A single turn carries every row of the set below to another of its rows. Some are shown first; where does it send the rows asked next?
Z_592: 106; -305; 129; -49; -67; -39; 27; 130; -75; -43; 204; 127; -315; -73; -135; 172; 39; 126; -270; -21; -31; -20
Z_168: 91; 96; 254; -89; 63; -256; -20; -59; -75; -274; 127; 121; 122; 53; 199; -121; 133; 18; 134; 142; 185; 3
Z_533: -120; -316; -90; -67; -160; -45; 9; -6; -2; -32; -382; 136; 273; -81; -11; 122; 92; 137; -47; -104; 19; 11
Z_566: 62; -553; 111; -34; -113; -15; -23; -76; 67; -16; 255; -164; -115; 8; -44; 86; -47; -9; -30; 157; 75; 13
Z_996: -106; 55; -49; 246; -139; 105; -105; -43; 7; -46; 379; -73; -231; -111; 62; -269; -131; 99; 60; 4; 190; -68
Z_686: 20; -365; -326; 107; -127; -111; -81; -71; 50; 63; -308; 96; -57; -45; -32; -125; 86; 158; -140; -52; 121; -228
Z_390: 0; 313; 296; 55; -134; -2; -44; -48; -4; -83; 287; 51; 31; 45; 227; -42; -47; 138; 8; 95; 109; -93
Z_787: 149; -72; -47; -215; -154; 87; 82; -221; -101; 40; -267; -281; 105; 10; -8; -104; 120; 38; -24; -133; 16; -172
Z_20: 103; -128; -322; 5; -81; -77; -187; -246; 138; 132; -225; -238; -77; 58; -7; -6; -47; -76; -45; -117; -59; -169
Z_75: 185; -43; 51; 207; -32; 60; 177; -66; -3; -104; -131; 148; -50; -12; 35; -141; 172; -241; -30; 36; 409; -139
Z_57: -30; 230; -97; 199; -188; -127; 273; 182; -149; -120; -189; 134; 73; 46; -108; 133; -67; 48; -68; 214; 107; -11
Z_417: 157; -200; -126; -217; 55; -75; 0; 47; -155; -67; 233; -163; -177; 9; -39; 241; -137; 125; -54; 201; -85; 74
Z_151: 5; 132; -110; 98; -158; 24; -54; 11; 40; 78; 30; -60; 146; 197; 215; 102; -182; -340; 89; 92; 200; 72
Z_207: -55; -41; -400; 34; -170; -20; -141; 152; 74; 61; -237; -36; -108; 175; -194; -47; 2; 167; -127; -53; -138; -51
Z_117: -95; 111; 242; 182; 23; -9; 6; -14; 159; -315; 127; 172; 112; -17; 37; 47; 36; 188; 144; 235; 125; 70
Z_840: 6; 47; 76; 23; -102; -456; 11; -30; -230; -203; 141; -39; -161; -87; -78; -280; 56; -43; 28; -80; 46; -37
Z_178: -46; 17; -217; -94; -108; 425; -107; 95; 76; 72; -149; -12; 51; 59; 4; 54; 24; 159; -60; -157; -16; 30
Z_765: -194; -59; -151; 217; 96; -257; -135; -22; 49; -269; 129; 116; -31; -212; -11; 77; -153; 31; 187; 68; 48; 185

Z_787 goes to Z_533
Z_168 goes to Z_117
Z_75 goes to Z_57
And these:
Z_765 goes to Z_996
Z_207 goes to Z_20
Z_417 goes to Z_566

A single turn carries every row of the set below to another of its rows. Some are shown first; where does it send the rows asked next?
Z_975: -162; -36; -21; 104; 253; -294; -6; 159; 162; 35; -144; 9; 132; 51
Z_743: 92; -175; -39; -19; 53; 86; -48; 271; 143; 36; -222; 182; 238; -100
Z_301: 325; -23; -27; -171; 185; 122; -60; -219; 2; -24; -28; -58; 14; 107
Z_345: 325; 146; -7; -121; 21; -100; -273; 101; 22; 33; -43; -78; 20; 128
Z_588: -146; 45; 299; 131; 48; 232; -79; 49; 154; -158; 33; -127; 135; 182
Z_253: 280; -43; -98; -69; 128; -151; -58; -158; 178; 46; -38; 173; -168; -26
Z_983: 1; 46; 4; 72; 124; -257; 128; 112; -100; -27; 277; -100; -99; 116
Z_421: -227; -76; 175; 204; -43; -96; 223; 171; 27; -58; -44; 19; 220; 178
Z_317: -17; -14; 61; 8; -71; 234; -286; 228; 319; -3; -88; 68; -64; 196
Z_83: 83; -345; -106; -14; -97; 229; -8; 30; 162; 49; -156; 255; 20; 73
Z_767: 117; -313; 137; -106; 24; -8; -113; 134; -61; -49; 89; 54; 1; -194
Z_953: -125; 82; 81; -36; 58; -74; -69; 94; -1; -29; 235; 308; -67; -178
Z_715: -152; 92; 134; 234; -67; 226; 182; -215; 89; -88; 32; 195; 89; 75
Z_329: -127; 172; 73; 307; -59; 274; 162; 129; 80; -68; 109; -34; -61; 2
Z_595: 84; 247; 21; -100; 166; 14; -85; 63; -123; -43; 212; -140; 53; 231
Z_278: -157; -65; -13; 52; -211; -108; 20; -350; -108; 12; -135; -6; -5; 131
Z_749: -124; -216; 9; 120; 8; -11; 199; -73; 141; -9; -59; 376; 142; -13
Z_418: -201; 287; 87; 273; 131; -82; 3; 33; 133; -26; -33; -153; -1; 135
Z_311: 146; 92; -76; -13; 95; 78; 247; -208; -173; -11; 95; -85; -24; 210
Z_547: 24; -188; -153; -32; 137; -21; -132; 289; 116; 103; -217; -143; 19; 189
Z_915: -183; -166; -141; -180; -13; 70; -213; -250; 32; 30; -11; 102; -130; 139
Z_444: -12; 338; 39; 45; -225; 88; 20; 76; -188; 34; 92; 156; -36; 29
Z_644: -90; 15; 118; 274; 12; -94; 124; 129; 202; -53; -56; 182; 109; -211
Z_998: -152; -192; 11; -24; -92; 86; -93; -343; -44; -48; -1; -119; -120; 126
Z_910: 216; -58; 92; -25; -262; 160; -29; 116; -251; 22; -53; -99; 39; 2
Z_968: 103; 83; -149; 87; 38; -193; 251; -141; 2; 68; 88; 146; -209; 79
Z_649: 56; -18; -80; 4; -24; 454; -17; 271; 28; 5; -57; -35; 68; 109
Z_510: -189; -31; -154; -105; -127; -125; -92; -258; -22; 89; -142; 210; -14; 143
Z_677: -11; 137; -55; 134; 16; 187; -126; 154; 100; 44; -112; -300; -117; 273
Z_352: -89; -132; -70; 87; -157; -100; 14; 342; 191; 93; -170; 213; 19; 191
Z_559: 62; -42; 26; 102; -170; 465; -20; -112; 117; -27; -76; 73; -27; 162
Z_282: 236; -48; -29; 44; -29; -368; -63; 158; 48; 45; 35; -36; -129; 19

Z_649 goes to Z_743
Z_317 goes to Z_352
Z_282 goes to Z_983
And these:
Z_418 goes to Z_677
Z_311 goes to Z_301
Z_998 goes to Z_915
Z_953 goes to Z_444
Z_559 goes to Z_83

